In the data rows, zero lies at 4.5, halfway between 4 and 5.
Every row has a hidden score from 0 to 30. What is each row's score? 15 is about the middle. The score is a weighted sum of the row's numbers plus the product of two more (or one squared), each taken from its middle value.
4,3,4,3,6,3,0,6,7,6,3,3,4,3,5,6,5,2,3,4,7,5,4,4,6 19
5,5,6,5,2,5,7,5,2,2,5,5,5,6,5,3,6,4,6,4,4,4,5,5,3 16
2,2,5,7,4,2,4,3,8,7,3,6,6,0,5,2,7,0,7,7,7,3,6,7,4 24
6,6,6,6,4,4,5,4,3,3,5,3,5,6,3,5,6,5,4,4,4,5,4,3,4 18
9,5,9,4,0,4,8,3,2,4,6,7,9,4,5,2,0,9,7,9,2,5,6,2,0 14
4,3,5,1,5,3,0,6,5,5,3,4,6,5,4,6,6,3,1,4,6,5,7,4,4 10
4,3,0,0,6,3,5,3,2,4,7,1,6,8,3,8,3,6,2,2,2,8,7,3,5 10
4,5,4,5,3,5,3,5,3,5,4,3,6,6,4,4,5,4,2,4,5,4,4,3,5 16
4,4,4,3,3,6,5,5,6,4,4,5,5,6,4,5,3,5,4,4,6,4,5,4,4 16
6,5,5,5,3,5,4,6,3,4,4,2,5,6,5,4,6,4,3,4,5,4,4,3,5 17
5,3,6,4,4,4,4,6,5,5,2,6,5,3,6,4,6,3,6,5,6,3,5,6,5 15
5,6,5,5,6,3,3,3,4,5,5,2,5,6,2,5,4,5,3,5,2,8,3,3,5 17
3,2,4,4,5,3,5,7,6,5,2,6,5,5,5,4,3,3,6,5,5,6,5,5,4 15
4,5,1,4,3,6,6,6,3,3,8,4,3,7,6,3,3,4,3,5,4,4,4,4,3 17
6,6,6,5,2,6,7,2,4,3,4,6,5,3,5,3,6,5,6,5,5,2,4,5,4 18
6,5,4,4,4,5,3,6,4,4,3,3,5,4,5,5,6,3,3,4,6,3,4,3,5 13
5,5,5,6,4,6,7,4,3,3,6,6,5,3,8,2,3,5,7,4,8,2,5,6,5 17
5,5,4,4,3,4,4,7,5,4,4,3,5,6,4,4,4,4,2,3,5,4,5,2,4 14
5,6,6,5,7,3,2,2,4,5,5,3,4,4,2,7,6,6,2,4,2,5,4,3,7 15
4,5,4,4,8,3,3,4,5,5,7,4,5,3,4,5,3,4,5,4,3,7,5,7,5 9
6,6,6,5,2,5,7,4,2,2,4,6,5,5,5,3,6,5,6,4,4,3,5,5,3 14
5,1,5,5,5,4,2,6,7,7,2,5,5,4,6,5,4,3,4,7,5,6,4,4,5 14
5,5,7,6,2,5,8,5,2,2,5,6,5,5,5,3,6,4,7,5,4,3,5,6,4 18
7,7,8,6,3,3,6,2,2,3,4,6,4,3,4,4,8,5,7,5,3,3,4,5,4 17
3,6,2,5,2,5,4,6,3,3,7,3,5,5,5,3,4,4,3,4,6,4,4,5,5 17
4,4,4,5,2,4,6,6,4,3,5,7,5,4,7,2,4,4,7,5,5,2,6,8,3 18
6,5,1,6,5,7,5,6,4,5,4,5,3,5,5,4,5,6,5,3,7,4,5,3,1 6
5,4,9,3,4,7,6,2,6,3,2,8,4,3,3,8,7,2,5,5,5,3,6,6,6 15
4,6,5,5,4,4,8,4,2,2,7,5,5,6,4,4,4,5,6,4,3,5,5,6,4 21
4,5,3,4,4,5,5,6,3,3,8,3,5,5,4,3,4,5,4,3,3,6,4,6,4 11
4,7,5,3,9,6,5,3,5,9,3,3,5,5,3,6,1,6,4,8,5,0,4,2,2 25
4,3,3,4,3,5,5,6,6,5,4,5,5,5,6,4,2,4,4,7,5,5,4,4,4 16
4,4,6,4,5,5,7,3,5,5,4,7,4,4,4,6,4,6,7,6,4,4,5,5,5 14
5,3,6,5,4,4,3,6,5,5,2,4,4,4,6,4,7,3,5,4,6,4,5,5,5 23
6,6,5,3,5,5,3,1,4,3,5,2,3,4,3,8,6,5,3,3,4,3,3,3,6 18
4,5,3,4,4,5,4,5,4,5,5,3,5,6,4,5,4,5,3,4,5,5,4,3,4 14
2,5,5,3,6,2,8,1,5,5,6,5,5,4,3,6,4,7,6,3,0,5,8,7,4 16
6,5,5,5,4,5,4,5,3,4,4,3,5,6,4,5,6,5,3,4,4,5,4,3,5 14
6,2,6,2,6,5,6,5,7,5,3,6,5,3,9,5,4,4,8,4,4,5,5,4,6 22
4,1,3,4,5,4,3,7,7,9,0,4,5,5,7,7,4,4,5,6,5,5,3,5,5 19
4,3,4,5,4,5,3,6,6,6,4,3,5,6,4,4,5,4,3,6,5,6,4,2,5 16
6,4,7,6,5,4,5,3,4,5,4,6,5,4,5,7,5,5,7,6,2,6,5,6,4 11
3,3,3,4,6,5,5,6,6,6,5,4,5,6,5,5,3,5,4,5,5,6,5,4,5 13
6,6,5,5,3,5,4,4,3,4,5,3,5,6,3,5,6,5,3,4,4,4,4,3,5 15
6,6,5,5,4,5,4,5,3,4,4,3,5,6,4,5,6,5,3,4,4,5,4,3,5 14
4,4,4,3,5,6,6,5,5,5,4,5,5,7,5,5,4,6,5,5,4,7,5,5,4 13
8,6,1,7,8,7,2,4,4,6,4,3,2,6,3,5,6,7,3,1,7,6,5,2,1 15
5,6,5,3,8,5,6,3,3,4,6,5,1,1,4,1,5,2,6,5,4,2,3,8,5 9
5,7,4,4,7,4,4,3,4,5,8,3,5,4,2,5,3,4,4,3,3,8,6,7,6 8
4,4,4,4,5,5,3,4,6,6,4,4,5,4,4,5,4,5,3,5,6,4,4,2,5 15
4,4,3,4,6,4,5,5,4,5,7,4,5,6,4,5,3,5,4,4,3,7,5,5,5 10
4,6,5,5,3,6,6,6,3,4,4,5,5,6,5,3,5,5,5,6,6,2,4,4,3 19
5,4,5,3,4,5,5,6,5,3,4,4,5,4,8,3,4,3,6,4,8,3,3,6,4 20
6,6,7,7,3,5,8,4,1,1,7,5,5,5,6,3,6,5,7,4,4,3,6,7,3 16
5,5,5,4,5,4,4,1,6,6,4,6,4,1,4,5,5,5,5,6,6,2,4,5,6 17
4,2,3,0,9,6,4,7,7,8,3,3,0,6,4,3,3,3,3,6,3,6,2,3,6 9
3,1,4,3,5,5,3,7,7,6,2,5,4,6,5,6,4,5,3,5,5,6,5,3,5 14
5,5,5,4,8,3,0,4,5,6,5,2,5,2,3,6,5,3,3,3,4,8,5,6,7 18
4,4,4,4,6,5,3,5,6,6,4,4,5,5,3,6,4,4,3,5,5,6,4,3,6 13
4,3,3,3,5,5,7,5,5,4,6,6,3,7,5,5,3,5,5,5,4,6,4,3,4 14
3,4,1,3,5,8,5,7,5,6,5,5,4,5,3,3,1,3,3,6,6,7,1,4,4 8
4,3,6,4,5,4,6,5,6,5,3,7,5,4,5,5,4,4,7,5,4,5,5,6,4 14
4,7,2,4,6,3,3,3,5,4,8,3,5,4,3,4,3,4,3,3,4,6,5,5,5 16
4,4,4,4,5,5,5,5,5,5,5,4,5,6,4,5,3,5,4,5,4,6,4,4,5 14
6,7,5,6,3,5,3,3,3,3,4,4,4,4,3,3,7,5,3,4,6,4,3,2,6 20
4,5,4,4,6,5,3,4,5,5,5,4,4,6,4,8,4,6,2,3,4,5,3,2,5 15
4,4,4,5,6,5,3,4,5,6,5,3,5,5,4,6,4,5,2,4,5,6,4,3,6 19
4,6,2,5,4,5,3,5,3,3,8,1,5,6,2,4,5,6,3,3,3,6,3,5,6 15
4,2,7,4,4,4,5,5,6,5,2,7,4,3,6,4,5,3,7,6,5,4,5,6,4 16
5,5,6,4,4,5,2,6,6,4,3,0,5,5,3,5,7,4,2,3,5,3,5,3,6 19
4,3,6,3,7,3,4,6,6,5,4,6,4,4,5,5,4,3,6,5,4,7,6,7,5 10
5,4,3,3,6,6,6,5,5,5,5,5,5,5,7,4,3,4,6,4,7,3,4,4,6 14
6,5,6,6,5,4,6,6,4,5,4,3,4,6,2,5,6,5,5,5,2,5,5,4,5 13
3,4,3,3,7,5,3,4,5,6,6,3,5,5,4,6,3,5,2,4,4,6,4,3,5 12
3,4,4,4,6,4,4,4,7,6,4,5,4,4,4,6,4,6,4,6,5,5,4,3,5 16
5,7,9,5,5,2,6,0,2,3,4,8,6,2,3,6,7,5,6,6,2,2,6,7,3 23
6,9,4,6,4,4,3,2,1,2,8,2,5,3,3,4,6,5,3,3,4,3,4,6,5 15
4,4,4,5,8,3,4,4,4,5,8,4,5,4,5,5,3,4,5,3,4,7,6,7,5 11
5,4,6,5,6,2,5,5,3,3,6,5,5,4,5,4,5,3,7,4,3,6,6,8,5 13
4,5,2,4,4,5,4,6,2,4,7,2,6,6,4,3,4,4,3,3,5,3,4,4,4 13
3,2,1,6,3,6,3,6,7,7,4,3,6,5,5,2,4,2,2,6,7,3,2,3,4 19
4,1,6,5,7,3,2,4,7,2,2,5,4,2,5,9,2,5,5,5,5,6,4,8,0 21
4,4,4,4,5,5,4,6,5,6,4,3,5,6,4,5,4,5,3,4,4,6,4,3,5 15
5,6,4,6,4,5,4,4,4,4,5,4,4,4,4,3,6,6,3,4,6,3,3,3,4 17
3,5,4,4,4,5,5,5,6,6,5,4,4,6,5,7,3,5,3,5,5,5,4,2,6 18
2,3,3,3,7,4,1,5,6,5,5,5,4,4,5,8,3,4,3,3,6,6,5,5,6 13
3,1,4,4,5,4,3,5,7,5,2,6,5,4,7,4,2,4,6,6,5,7,4,5,3 15
4,4,5,4,4,5,6,3,6,5,4,8,4,2,6,4,3,5,6,6,6,3,5,5,4 13
4,7,3,4,7,4,5,4,1,3,8,2,5,6,3,4,5,5,3,4,3,7,4,6,5 14
4,5,4,4,7,4,3,4,5,5,7,2,5,5,3,6,4,5,3,4,3,7,4,4,6 14
5,5,7,5,5,4,6,1,5,5,4,6,4,3,3,6,6,6,6,5,3,4,4,5,5 18
3,2,6,4,7,4,5,5,6,6,3,6,4,5,4,6,4,4,6,5,4,7,5,5,4 14
7,4,2,4,0,5,6,6,2,0,8,5,1,8,5,3,7,4,4,4,4,3,4,1,4 15
6,7,3,6,3,5,4,4,2,3,6,2,5,5,4,2,6,5,2,4,4,3,3,4,4 15
4,2,2,5,5,4,3,5,6,9,3,6,2,5,5,8,5,7,3,3,5,5,4,3,0 21
5,4,8,5,5,4,6,0,6,4,4,8,4,1,4,6,5,7,7,6,4,2,5,5,5 17
7,8,2,8,1,3,4,5,0,1,8,0,2,6,9,7,6,8,5,2,3,0,9,9,5 13
5,6,3,5,1,3,3,6,4,2,6,3,5,5,4,1,3,3,2,3,5,4,4,6,3 22
4,4,3,5,3,6,6,6,5,5,4,5,5,5,6,3,4,5,5,5,6,3,4,4,5 15
4,4,5,4,4,4,7,5,5,3,5,6,5,6,5,4,4,5,6,4,4,4,5,4,4 19
3,4,3,4,3,6,6,6,4,4,5,5,5,6,5,4,3,5,5,5,5,4,5,5,4 15
4,5,3,4,6,5,5,5,4,5,6,4,5,6,4,5,3,5,4,4,3,8,5,5,5 9
5,7,3,7,5,4,4,3,1,3,8,1,5,6,7,4,4,7,4,3,1,5,8,8,4 9
5,6,6,7,5,3,5,4,7,7,4,4,4,6,0,3,3,4,4,4,5,8,5,6,6 19
4,4,4,4,3,6,6,5,5,4,5,5,5,5,5,3,2,5,5,5,5,4,4,4,3 15
6,4,7,6,3,4,6,5,3,3,3,5,4,5,4,4,7,4,6,5,3,4,4,5,4 16
5,5,5,5,5,5,3,2,5,6,4,4,4,3,4,5,5,5,3,5,5,4,3,3,5 19
6,6,6,5,5,3,4,0,3,5,3,5,5,3,3,8,8,6,5,4,3,4,3,5,5 20
3,3,2,4,6,5,2,6,6,7,5,2,5,5,5,7,3,4,2,5,5,7,4,3,5 13
4,2,3,1,5,5,3,5,6,6,6,3,3,3,5,6,0,5,3,6,7,3,4,3,4 10
4,2,5,4,4,4,5,6,7,6,2,7,4,3,6,4,4,4,6,6,6,4,5,6,4 14
4,4,5,4,3,5,7,6,4,4,4,6,5,6,6,4,5,4,6,5,4,5,5,5,4 15
4,5,5,5,5,4,4,6,3,4,5,4,5,7,3,4,4,3,3,3,5,5,4,4,4 15
4,4,5,4,4,5,7,5,4,4,4,6,5,6,5,4,4,5,6,5,4,5,5,5,4 14
5,4,3,5,5,4,2,6,5,6,3,3,5,4,7,5,5,4,3,4,6,5,7,5,5 14
5,5,2,3,3,5,3,5,4,4,5,3,5,5,4,4,4,5,2,4,6,4,4,3,5 13
4,5,3,4,3,5,4,6,3,5,5,3,5,6,4,4,5,4,2,4,5,5,4,3,5 14
5,3,5,5,5,4,3,4,5,4,3,3,5,6,5,4,3,5,3,4,3,7,3,2,2 15
6,4,7,4,6,3,3,4,4,5,3,4,4,4,3,6,7,4,4,4,2,7,4,4,5 17
3,4,2,4,7,5,3,4,6,7,5,3,5,6,4,7,3,5,3,4,4,7,4,4,5 13
6,8,4,5,4,4,2,3,2,3,7,3,5,1,4,3,6,3,3,4,6,2,4,6,6 12
4,4,2,3,5,5,3,6,5,5,5,3,5,6,4,6,4,5,2,3,5,5,4,3,5 12
4,5,5,5,3,5,8,5,3,2,6,6,5,5,5,3,4,4,7,5,4,4,6,7,3 22
4,4,5,4,4,5,7,5,4,3,6,5,5,6,5,4,4,5,6,4,3,6,5,6,4 15
6,7,5,5,3,4,3,4,3,4,5,2,5,5,3,5,7,4,2,4,4,4,3,3,5 17
4,6,4,4,6,4,3,1,6,5,6,4,4,1,3,5,4,5,3,5,6,3,4,5,6 16
3,3,2,4,5,5,5,6,5,6,5,5,4,7,5,6,4,5,4,4,5,6,4,4,4 14
4,6,2,5,4,6,4,6,1,3,8,2,5,6,4,2,4,4,3,3,4,5,4,6,4 10
3,7,3,5,1,4,5,6,3,4,6,4,6,6,6,2,1,4,3,5,5,4,5,4,3 22
5,6,8,4,5,5,7,1,6,4,4,7,4,2,2,5,6,5,7,4,3,3,6,5,6 15
4,3,4,3,6,5,2,6,6,6,3,3,5,5,5,5,4,4,3,5,5,6,4,3,5 13
5,6,4,6,3,6,5,6,4,4,5,3,4,6,3,2,5,4,3,4,6,4,4,4,4 15
4,5,2,4,3,6,5,6,3,3,6,4,5,5,5,3,4,4,4,4,6,4,5,5,4 12
4,3,5,4,2,5,6,6,4,2,4,5,2,4,8,5,5,4,7,4,6,2,5,6,5 18
2,5,6,4,5,5,6,4,6,3,4,6,5,5,3,5,4,5,5,3,5,3,6,5,5 20
5,3,5,4,4,7,8,6,5,4,4,8,4,5,4,3,4,4,7,6,4,7,2,6,3 11
6,5,7,5,5,4,6,1,4,4,4,7,5,3,4,5,7,6,7,5,3,4,4,5,5 17
4,1,6,6,2,4,6,6,7,5,5,8,4,6,7,3,3,2,7,6,5,2,5,6,3 22
4,3,4,3,6,4,2,5,7,7,3,3,5,4,4,6,4,4,2,5,5,6,4,3,6 17
4,2,4,3,4,5,3,7,5,5,3,3,3,5,5,5,5,4,2,4,4,6,5,2,4 15
6,7,4,5,4,3,1,4,2,4,6,2,5,2,3,3,7,2,4,3,4,2,4,6,5 11
4,5,4,5,3,5,6,6,4,4,4,5,5,5,6,3,5,4,5,5,6,3,4,4,4 17
3,5,2,4,6,4,4,3,6,6,5,5,6,4,3,6,4,5,3,5,6,3,5,4,5 18
4,6,6,6,7,3,5,1,6,3,6,8,4,1,2,3,3,5,7,6,4,6,6,7,6 17
6,6,6,6,8,2,1,0,5,4,6,4,2,0,3,6,6,5,4,4,3,4,3,6,8 18
4,5,3,4,4,5,4,4,4,4,5,3,5,6,4,4,3,5,3,4,5,5,4,2,4 15
3,2,5,3,6,4,5,5,7,6,3,6,4,4,5,6,4,4,6,5,4,7,5,5,5 16
5,6,4,5,3,6,5,5,3,4,5,4,5,5,5,3,5,5,4,4,5,3,4,4,4 13
7,3,8,4,4,3,1,3,6,6,2,5,6,0,5,5,4,4,5,8,7,3,6,5,4 12
4,5,3,5,4,5,3,6,4,5,4,2,5,5,3,4,5,4,2,4,6,4,4,3,5 15
3,2,3,4,5,5,3,6,7,7,3,5,5,4,5,5,3,4,4,5,6,5,5,4,5 13
5,4,4,3,8,3,4,4,5,7,3,4,5,6,3,7,8,5,4,5,4,2,3,2,5 17
4,4,4,4,5,5,5,3,5,6,4,5,4,4,4,5,4,6,4,5,5,4,3,4,4 16
6,3,8,5,1,3,3,6,6,1,3,6,3,3,3,4,8,4,6,4,3,5,3,5,6 19
4,7,2,5,4,5,4,5,2,3,8,2,5,6,4,3,4,4,3,3,4,5,5,5,4 14
4,1,5,4,5,3,4,7,6,4,4,7,4,4,6,4,4,4,6,5,4,5,6,7,5 10
8,3,5,3,5,6,6,7,2,3,5,4,4,5,8,3,6,3,6,3,6,4,2,4,7 29
3,3,2,3,6,5,2,7,6,7,5,3,4,5,4,5,3,3,2,5,6,7,3,3,5 13
3,1,3,3,6,6,3,7,8,6,3,5,4,5,5,4,3,4,4,6,6,6,5,5,5 11
4,4,4,4,5,6,3,5,5,4,4,5,4,5,5,8,4,5,2,2,6,4,4,3,5 16
7,6,7,6,2,3,7,2,2,3,3,7,6,3,3,5,9,4,7,5,5,1,3,5,4 22
5,8,3,8,2,5,3,5,2,3,7,0,6,6,3,1,7,3,3,2,3,3,3,5,7 19
4,4,6,4,5,5,6,3,5,5,4,7,4,4,4,6,4,6,6,5,4,5,5,5,5 13
4,3,3,4,3,6,6,6,5,5,4,5,5,6,6,4,4,4,5,5,5,4,5,4,4 13
5,7,3,5,4,4,4,3,1,2,7,1,6,5,4,2,4,4,3,3,3,6,4,5,3 16
5,2,7,4,5,3,6,4,5,5,2,6,5,5,5,5,5,4,7,5,2,7,5,4,3 15
5,6,7,6,5,5,6,1,5,5,4,7,5,2,4,6,5,6,6,6,4,3,4,5,5 16
5,6,5,6,6,4,2,5,4,3,5,3,5,6,1,4,5,5,2,4,4,8,4,2,6 13
4,4,5,5,5,6,7,4,4,4,4,5,3,5,5,3,4,5,6,5,3,5,5,5,4 12
5,9,6,2,2,6,5,7,4,4,4,8,6,2,4,0,4,0,5,2,7,4,8,7,5 4
4,4,2,4,5,5,4,7,4,5,5,4,6,6,5,4,3,5,2,4,6,7,5,4,5 10
3,3,4,3,5,5,5,6,6,5,5,4,5,7,5,5,3,5,4,4,4,6,5,4,5 15
5,5,5,4,5,4,2,5,4,5,3,2,4,3,5,6,6,2,4,4,7,3,4,2,7 22
4,1,5,2,6,4,5,5,6,6,3,6,4,5,6,6,3,4,6,5,4,6,7,6,5 10
5,7,3,5,6,4,4,3,2,3,8,1,5,6,3,5,4,5,2,3,3,6,4,5,5 15
4,8,2,5,3,5,4,3,2,3,8,3,5,4,4,3,4,4,3,4,5,3,4,5,5 17
3,3,3,4,5,5,5,6,6,5,4,4,4,7,5,5,2,6,4,6,4,7,3,5,5 17
3,7,2,4,4,5,4,4,1,3,7,1,3,5,5,5,4,3,3,3,6,3,5,3,6 15
3,0,2,0,5,5,6,4,5,4,4,6,5,4,5,5,2,4,7,4,5,5,8,6,4 7
3,3,3,4,4,6,5,7,5,5,4,4,5,6,5,4,4,4,4,5,5,5,4,3,4 13
